A single turn carries every row of the set below to another of its rows. Some are shown first; where does it send the rows asked next?
Z912: -0.562  0.983  -0.617  -4.291  0.049  3.354  -3.526  -0.159  -3.528  -2.629  2.125  3.309  2.236  -0.394  -1.447  1.952  0.895  -0.019  0.081  2.696  2.193  2.601  -1.872  -2.535  -0.637  -0.085  -1.516  -3.510  4.059  0.464  -0.119  -4.411  -0.398  -0.967  0.959  0.799  -4.093  0.840
Z633: -1.033  0.711  -0.595  -4.769  -0.148  3.102  -3.863  -0.454  -3.360  -2.563  1.229  3.709  2.315  -0.247  -2.166  1.527  0.851  -0.466  0.346  2.413  2.148  2.423  -1.563  -2.346  -0.652  0.489  -1.378  -3.310  4.294  0.167  0.247  -4.401  -0.371  -1.355  0.634  1.027  -4.319  1.087
Z299: 1.017  0.836  1.176  0.654  1.480  0.051  -3.924  -0.079  1.318  -1.924  -0.098  2.779  0.701  0.373  -1.670  -1.597  -1.634  -0.544  -0.925  -0.540  -3.755  -0.477  3.208  -0.150  4.633  1.867  2.117  4.150  2.912  1.245  -0.826  0.087  -5.047  -1.380  -2.151  -0.200  -0.940  1.739
Z856: 0.434  1.236  2.372  1.192  1.916  -0.309  -3.428  0.867  1.988  -1.898  1.979  2.140  0.891  -0.327  -1.268  0.031  -0.606  0.842  -1.465  0.031  -3.232  -0.692  0.513  -0.043  5.046  2.642  2.932  4.541  2.080  -0.463  -1.344  -0.476  -5.535  -1.117  -2.438  -0.426  -2.497  1.296
Z936: -2.797  -0.347  -2.181  -2.992  2.197  -1.329  1.721  -2.556  -2.332  -2.494  0.369  -2.365  2.598  0.600  3.514  -0.416  -1.318  -1.498  0.762  0.287  -0.642  3.104  3.350  4.936  -0.601  3.049  0.230  -0.107  -2.513  -2.289  1.797  -0.461  -2.852  -2.608  0.949  3.217  -3.316  2.365
Z683: 1.289  -0.768  0.625  0.585  1.343  2.053  -2.394  1.350  -0.240  -2.484  3.450  0.660  -1.032  2.042  -0.829  -0.129  0.307  -2.727  -1.542  -0.700  -2.497  0.507  5.213  0.827  4.726  -0.212  -0.293  5.385  0.962  3.725  1.209  -1.412  -4.219  -2.181  0.641  0.453  -3.226  0.475
Z42: -1.711  1.247  -1.872  -1.196  3.057  -1.940  1.983  -1.982  -1.872  -2.367  1.336  -2.427  3.103  -0.342  5.080  0.553  -1.706  1.300  0.609  1.169  -1.100  3.053  1.039  4.111  -0.149  2.536  0.773  -1.313  -2.191  -2.999  -0.234  0.211  -3.334  -1.313  0.077  2.290  -2.148  1.869
Z568: -0.642  1.042  -0.575  -4.176  0.149  3.045  -3.586  -0.066  -3.344  -2.550  1.777  3.451  2.211  -0.212  -1.693  2.116  0.924  0.093  0.318  2.676  2.035  2.619  -1.937  -2.530  -0.502  0.221  -1.554  -3.697  4.184  0.301  -0.122  -4.294  -0.422  -1.159  0.573  0.883  -4.328  0.744
Z219: -2.202  0.626  -1.759  -2.089  2.438  -1.043  2.365  -2.029  -2.380  -2.607  2.404  -2.945  2.994  -0.694  5.020  0.463  -1.259  0.543  -0.010  1.161  -0.218  3.184  1.171  4.376  -0.160  2.277  0.953  0.043  -2.935  -2.850  0.184  -0.473  -3.476  -1.496  1.058  2.100  -2.509  2.175
Z993: -2.396  2.595  0.941  -3.666  1.415  0.899  -0.318  -0.195  -4.272  -4.242  -2.581  1.218  1.376  0.339  -0.521  2.070  0.094  -0.415  4.318  2.436  -2.350  -0.113  -2.095  -2.939  -2.335  1.021  0.691  -1.194  1.985  -2.194  2.786  -2.224  -0.460  -2.540  -1.553  0.900  -1.293  1.010
Z758: -0.959  0.677  -0.667  -4.911  -0.222  3.453  -3.699  -0.562  -3.493  -2.622  1.506  3.562  2.266  -0.425  -1.990  1.367  0.807  -0.618  0.172  2.501  2.275  2.516  -1.510  -2.413  -0.671  0.205  -1.290  -3.085  4.101  0.357  0.120  -4.513  -0.450  -1.288  1.011  0.836  -4.112  1.188
Z793: 0.241  0.552  2.730  1.504  2.001  0.459  -2.506  2.112  1.675  -2.285  4.822  0.879  0.166  -0.027  -0.574  1.528  0.951  0.629  -2.077  0.242  -2.232  -0.332  0.187  0.539  5.381  1.995  2.113  5.268  0.699  -0.038  -0.601  -1.445  -5.352  -1.353  -1.206  -0.276  -4.482  0.418
Z418: 1.397  -0.142  0.260  0.267  1.220  1.272  -3.353  0.176  0.133  -2.183  0.646  1.965  -0.340  1.578  -1.402  -1.569  -1.196  -2.432  -0.906  -0.967  -3.403  0.170  5.530  0.345  4.495  0.493  0.494  4.662  2.324  3.352  0.435  -0.405  -4.333  -1.952  -0.681  0.177  -1.177  1.294
Z388: 2.389  -1.613  -1.876  -0.379  1.405  -0.163  -1.711  0.566  -0.475  -1.325  2.240  0.905  1.767  -0.265  0.244  -2.341  -3.600  -3.743  -1.278  -1.346  -1.849  0.330  6.234  1.203  4.547  2.574  -0.269  3.529  1.252  2.627  0.372  -0.421  -3.141  -2.351  0.164  0.372  -1.221  0.689
Z331: 1.684  -0.624  -0.945  -0.314  1.532  -1.523  -2.604  0.071  0.724  -0.933  0.749  1.933  2.849  -1.417  -0.480  -2.509  -4.231  -2.240  -0.994  -1.275  -2.348  -0.366  4.196  0.780  4.624  4.384  1.333  3.000  2.159  0.470  -0.629  0.156  -3.812  -1.927  -1.682  0.096  -0.957  1.221
Z945: -2.534  1.691  0.307  -4.777  0.817  1.992  -0.245  -0.684  -5.120  -4.483  -2.722  0.910  0.982  0.601  -0.832  1.225  0.097  -1.974  4.108  2.023  -1.934  0.032  -0.308  -2.667  -2.678  0.382  0.215  -0.166  1.673  -1.128  3.650  -2.575  -0.161  -2.962  -0.302  1.082  -0.846  1.534
Z243: 1.719  -1.434  0.039  1.115  2.341  -0.425  -0.500  2.975  0.244  -1.475  6.942  -0.883  1.379  -0.540  1.322  1.325  -1.142  -1.784  -2.091  -0.519  -0.742  0.364  2.397  1.645  5.490  3.070  -0.106  3.771  -0.728  0.952  0.302  -1.805  -3.508  -2.111  0.298  0.422  -5.291  -0.966
Z457: -0.659  0.799  -0.741  -4.612  -0.163  3.598  -3.499  -0.334  -3.587  -2.683  1.943  3.352  2.220  -0.511  -1.657  1.652  0.876  -0.275  0.000  2.588  2.360  2.633  -1.624  -2.411  -0.546  -0.102  -1.462  -3.188  4.002  0.509  -0.028  -4.484  -0.495  -1.114  1.152  0.768  -3.948  0.981
Z648: -0.850  0.985  -0.531  -4.461  0.167  2.956  -3.797  -0.214  -3.116  -2.466  1.337  3.702  2.235  -0.139  -2.019  1.853  0.826  -0.219  0.412  2.459  2.054  2.447  -1.820  -2.425  -0.593  0.533  -1.454  -3.675  4.258  0.167  0.077  -4.300  -0.408  -1.237  0.458  1.076  -4.481  0.939
Z439: 2.304  -1.914  -1.415  0.297  1.712  0.353  -0.644  2.068  -0.839  -1.546  5.283  -0.566  1.024  0.141  1.079  -0.413  -2.127  -3.552  -1.794  -1.051  -1.079  0.716  5.299  1.669  4.949  1.907  -1.012  3.900  -0.101  2.804  0.811  -1.431  -3.047  -2.409  1.127  0.579  -3.431  -0.424
Z107: -2.310  0.408  -2.321  -2.193  2.720  -2.200  1.364  -2.550  -1.888  -2.229  -0.731  -1.853  2.749  1.035  3.606  -0.213  -1.694  -0.810  1.345  0.303  -1.455  3.006  3.165  4.641  -0.575  3.327  0.096  -1.285  -1.772  -2.420  1.276  0.164  -2.835  -2.434  -0.122  3.262  -2.994  2.063
Z575: -2.001  2.406  1.311  -2.864  1.578  2.225  1.218  1.110  -5.041  -4.637  1.557  -0.610  0.847  -0.201  1.310  3.849  1.462  0.506  3.085  3.181  -1.156  0.440  -3.531  -2.856  -1.955  -0.599  0.287  -0.216  0.176  -1.698  2.381  -3.278  -0.645  -1.950  0.133  0.308  -2.089  0.223
Z714: 1.099  -0.121  0.344  0.454  2.084  -2.352  -2.250  0.953  1.842  -0.869  2.413  1.629  3.146  -2.021  -0.202  -0.820  -3.322  -0.444  -1.345  -0.742  -2.124  -0.773  1.307  0.864  5.145  5.445  2.207  2.936  1.615  -1.450  -1.222  -0.264  -4.233  -1.676  -2.414  0.022  -2.818  0.710
Z670: -2.282  1.165  0.133  -4.799  0.494  3.190  0.606  -0.209  -5.940  -4.839  -0.572  -0.081  0.524  0.464  -0.035  1.571  0.687  -2.410  3.352  2.303  -1.085  0.527  -0.156  -2.523  -2.591  -0.785  -0.149  0.796  0.626  -0.254  3.903  -3.280  -0.097  -2.951  1.160  0.781  -1.090  1.276
Z966: -2.104  3.025  1.436  -2.730  1.836  0.991  0.362  0.743  -4.304  -4.346  -0.509  0.414  1.236  -0.024  0.464  3.455  0.792  0.906  3.842  3.001  -1.970  0.044  -3.745  -3.049  -1.998  0.486  0.744  -1.198  1.281  -2.552  2.224  -2.559  -0.665  -2.019  -1.380  0.508  -1.875  0.382
Z921: 1.095  -0.547  0.828  1.156  2.480  -1.895  -1.249  2.480  1.595  -0.993  5.516  0.203  2.450  -1.610  0.703  1.080  -1.722  -0.321  -1.838  -0.369  -1.266  -0.346  0.369  1.304  5.539  4.774  1.485  3.265  0.217  -1.250  -0.795  -1.198  -4.240  -1.734  -1.469  0.076  -4.972  -0.430
Z649: 0.692  -0.463  1.789  1.080  1.715  1.612  -1.957  2.443  0.388  -2.454  5.521  0.009  -0.887  1.263  -0.439  1.438  1.383  -1.229  -2.065  -0.170  -1.898  0.322  2.395  0.991  5.197  0.628  0.489  5.701  0.127  1.968  0.614  -2.002  -4.608  -1.908  0.368  0.191  -4.929  0.075
Z729: -2.722  -0.201  -1.946  -2.923  2.060  -0.700  2.189  -2.310  -2.513  -2.677  1.874  -2.949  2.633  -0.306  4.265  -0.085  -1.110  -0.887  0.048  0.711  -0.117  3.145  2.377  4.723  -0.413  2.619  0.650  0.600  -3.043  -2.487  1.182  -0.727  -3.180  -2.115  1.537  2.550  -3.032  2.358
Z365: -2.112  1.569  0.619  -3.904  0.856  3.327  1.335  0.750  -5.949  -4.930  1.496  -0.857  0.357  0.056  1.023  2.935  1.411  -1.183  2.910  2.838  -0.667  0.756  -1.721  -2.531  -2.205  -1.230  -0.119  0.720  -0.093  -0.569  3.231  -3.631  -0.329  -2.421  1.442  0.466  -1.666  0.670
Z345: -1.780  1.120  -2.154  -1.307  3.163  -2.495  1.560  -2.212  -1.622  -2.227  -0.263  -1.867  2.973  0.563  4.375  0.272  -1.918  0.651  1.269  0.730  -1.625  3.017  2.052  4.244  -0.413  3.054  0.420  -1.832  -1.589  -2.755  0.293  0.534  -3.028  -1.765  -0.589  2.870  -2.413  1.731

Z365 -> Z575
Z219 -> Z42
Z568 -> Z648
Now find these:
Z683 -> Z649
Z439 -> Z243

